Each row is where one point has got to under a steady rotation. How many ticks took it there?
The counts run from 0 to 467.
[108 117 134 106 119 131 122 118 156 200 135 134 114  84 162 138  72 127
 131 137 202 100  91 178 134 105 116 105 118 148 137 138 125 101 157 115
 113 152 135 116 119 145 163 144 160 159 127 104 130 114 144 111]	384
[175 107 152 169 116  99  72 143 123 129 118 128 141 148 113 128  97 155
 140 186 134 142 113 120 146 135 115 155  79 116 109 140 133 153 125 105
 180 192 107 107 147 140 137 114 134  72 134 131 143 127 118 168]	281
[193 156  96 124 127 102 160 183 123 118  85 142 110 136 133  86  77 111
 143 187 128 128 148 115  93 147 114 136 126  94 113 105 162 158 163 109
 122 138 129 132 146 117 103 111 115 109 151 141 116 140  91 192]	123
[147  96 115 132 124  78  87 143 153 127 120 112 113 142 162  86 151 108
 114 169 116 161 139 133 114 193 133 123 129 105 138 130 203 119  88 109
 136 157 101 143 135 134 142 116 164 111 150 134 125 132 146 184]	102
[117 128 109 102 167 128 174 119 134 100 118 119 121 193 122  79 173 103
  90 103  85 105 125  80 131  90 121  86 136 112 136 121 163 168 124 155
 147 105 131 125 124 123  70 171 101 155 130 146 118 143 134 134]	335
[139 100 124 128 112  86  65 134 146 127 143 116  99 133 158 120 178 125
 106 166 115 162 147 114 140 173 127 149 108 103 151 156 172 110  68 101
 139 134 120 138 136 146 162 105 149  98 156 108 142 131 159 174]	101
[124 156 128 106 147 120 203 128 102 112 133 133 131 111 129 137 150 112
 107 111  74 120 152 105 134 131 146 108 177 160 118 151 113 109 171 149
 120  65 117 177 153  87 128 151  88 135 107 165 113 172 127 112]	324
[ 85 135 139 155 137 110 127 136 162 128 121 124 141 181 139 123 168 119
 140  98 148 162 120 129 131 189 141 107 132 146 118 131 201 102  69 103
 157 167  85 146 102 116 142 136 172 129 116 147 122 115 140 124]	86
[118 115 135 106 156 132 199 127 130 101 112 133 122 126 108 148 137 137
 140 113 122 132 165 173 132 120 148 158 139 172 119 104 139 158 166 193
 157  78 118 124 109 132 117 156 123 179  54 141 100 152 140 127]	156
[138  92 109  94 124 130 102 100 122 112 176 135 154  67 126  99 151 108
 100 116 102 102 147 147 113 127 156 142 164  71 162 110 130 137  94 173
  67 113 150 133 164 115 130 112  97 148 155 125 134 113 124 117]	22
[ 54 151 158 103 127 141 118 130 119 126 108 132  77 184 153 113 143 127
  96 108 125 133 111 112  94 141 156  87 131 154 102 128 110  74 122  93
 173 136 107 121 107 120 130 150 152 169 106 113 101 118 149 111]	245
[152 100 110 117 145 112  98  96 134 109 159 103 188  95 108 120 145 138
 116  72 105 117 130 165 143 130 128 110 171 133 171 120 181 165  87 155
 116 158 153 148 138 140 121 141 122 108 128 184  88 132 137  89]	181
[ 68 117 128 171 116 117 108 105 119 100 148 107 115 131 141 136 194 105
 115 127  90 196 156 109  86 166 154 145 146 117 116 152 115  75  95 120
 121 101 107 130 121 122 151  80 137 103 144 130 152 146 128 133]	423
[122 128 125 164 117 120  80 139 124  79 139 127 123 139 125 116 179 105
 106 140  96 193 167 107  91 182 180 145 143 107 110 110 146 133  67 109
 118 128 108 133 126 129 131  89 131  99 140 133 125 115 112 161]	431
[164 128 134 140 137  87 165 160 136 137 143 147 139  99 115 162  86 131
 163 173 168 143 156 164 136 169 105 164 118  95 116 138 172 132 155 146
 120 134 120 158 153  92 189  87 144 102 129 136 124 153 116 160]	291
[125 146  82 167  96 161 144 119 148 161 148 146 130  47 144 137 107  84
 137 147 164 138 127 154 103 119 144 138 137 128 131 111 106 119 133 137
  37 110 138 125 120 127 126  85 119 125 161 109 161 105  95 117]	214
[ 88  77 111  92 162 123 151  84 117  96 146 113 149 144 105  84 133 114
 126  97  99 111 150 141  92  95 125 127 139  85 141  85 155 152 133 211
 108 137 131  95 149 121 101 146 108 161 119 148 143 143 118 110]	348
[120 165 119 131  98 195  99 134 115 131 112 140 127 116 106 149  63 148
 154 110 164 106 107 125  96  97 128 109 138 169 136 109  53 122 145  99
 104 146 169 102  93 155 111 122 120 116 131 114 139  90 105  72]	51
[134  92 117 129 137 117 136  78 141 137 160 110 140 117 147 127 202  89
  72 130  77 145 122 121 183 100 147 118 114 119 126 160 147 158 108 163
 128  84 121 130 133 143 107 145 111 146 128 132 133 160 154 141]	3
[ 70 153 155 186 120 151 112 107 132 141 127 114 123 163 117 173 156 145
 145  88 156 161 101 113 146 132 131 127 106 194 108 145  96  91 114  89
 162 136 110 122  75 145 133 125 153 120 102 114 155 123 138  82]	72
[165 140 135 138 104  90  59 173 103  99 130 121 147 107 129 112 131 143
 118 160  89 143 142 109 111 186 147 129 152  98 141 141 133 112  87  85
 116 153 113 163 168 115 145  94 115  67 162 155 130 133 110 158]	108
[ 43 125 139 108 135 126 141 129 111  91 117 109  81 167 137 117 142 138
 153 100 133 148 167 130  54 161 129 119 153 143 140  97 144  65 110 132
 142 133 112 108 110 132 147 142 149 155  93 128 109 134 134 109]	250
[123  95 110 110 136 108 109  96 111 126 148 110 175  82 143  88 128  95
 111 127  82  92 115 161 100 103 168 118 179  98 124  98 135 135 109 180
 103 139 104 130 180  91 104 148  92 171 123 145 144 125 112 115]	17
[156 132 171 160 126  90 100 150 108 120 149 141 160 126  96 168  96 166
 154 157 136 145 135 133 145 161 105 179 112 107 120 153 108 118 135 106
 147 169 120 139 167 106 179  82 131  78 135 139 147 128 114 145]	284
[140 104 129 118 146 111  82  94 120 133 175 108 203 101 110 139 135 156
  99  90  98 103 108 131 171 107 121 107 146 119 166 145 120 140  89 127
 116 166 145 142 166 121 135 140 112  89 160 170 125 127 143  82]	186
[109 119 125  92 155 129 168  96 122 117 144 121  99 151 135 109 200 112
  89 122  78 119 143  83 157  96 119 117 129 122 147 166 129 137 146 162
 126  60 148 142 117 139 108 150  94 143 136 127 135 165 155 143]	330
[ 82 108  97 165 127 104 135 128 127  93 122 106 111 136 138 118 171  92
 153 142 104 189 168 131  63 178 159 148 150 121 125 105 176 104  93 134
 114 130  82 130 128 122 119 108 142 137 121 132 145 139 117 154]	426
[ 71 156 116 115 120 161 156 131 156 152 115 147  68 116 180 112 135  85
 112 139 154 140 131 152  95 129 158 108 136 144 111 109 136  86 134 122
 107  90 121 122  90 126 128 135 171 185 118  84 119 117 153 125]	233
[130 133 109 143 119 137 132 121 145 192 131 133 175 123 136  89  91  97
 127 134 152  92  57 114 145  87  99  79 103  97 127 139 139 132 123 111
  91 186 127 118 148 105  99 133 128 121 184 131 177 108 112 121]	204
[ 83 110 128 155 118 121  97 112 142  98 135 126 100 185 132 110 203 115
 114 141 107 169 144  77 115 155 142 144  97  88 125 135 156 118  81 115
 137 123 112 119 117 128 131 103 141 118 150 109 165 129 140 173]	428
[126 141 100  81 110 164 132 128 127 140 143 155 123  69 123 115  76 123
 122 126 167 107 140 166  73 106 138 120 142  91 155  93 118 135 149 147
  67 136 173 106 128 147 137 119 128 135 147 111 103  89 115  95]	42
[154 126 110 124 113 156 109 135 148 134 139 142 159  83 110 123  74 150
 148 103 187  87 121 187 118 124 137 146 144 130 151  75 143 166 107 140
  75 181 161 116 127 131 116 126 143 141 119 130 122  80 113  97]	373
[127 167 123 103 111 191 117 130 130 137 141 168 121 128 107 132  88 150
 127 102 174 101 124 116 117 101 113 115 123 122 158 118  76 134 134 112
  86 143 196 115 105 155 116 106 126 112 165 105 114  73 115  82]	47
[131  84 131 107 143 130 104 101 123 126 136 129 187 125 121  91  80 128
 122 120 118  88  97 170 112  91 133 112 131  96 108  84 139 158 131 160
 126 190 127  81 163 114 100 143 117 160 116 139 125  98 106 101]	360
[113 100 142 137 123  94  81 113  97  77 125 106 124 129 109 125 111 161
 160 139 100 177 165 155  55 164 123 144 142 134 135 114 122 105 125 123
 158 178 102 106 141 147 161 100 138  97 102 161 110 142 114 120]	267
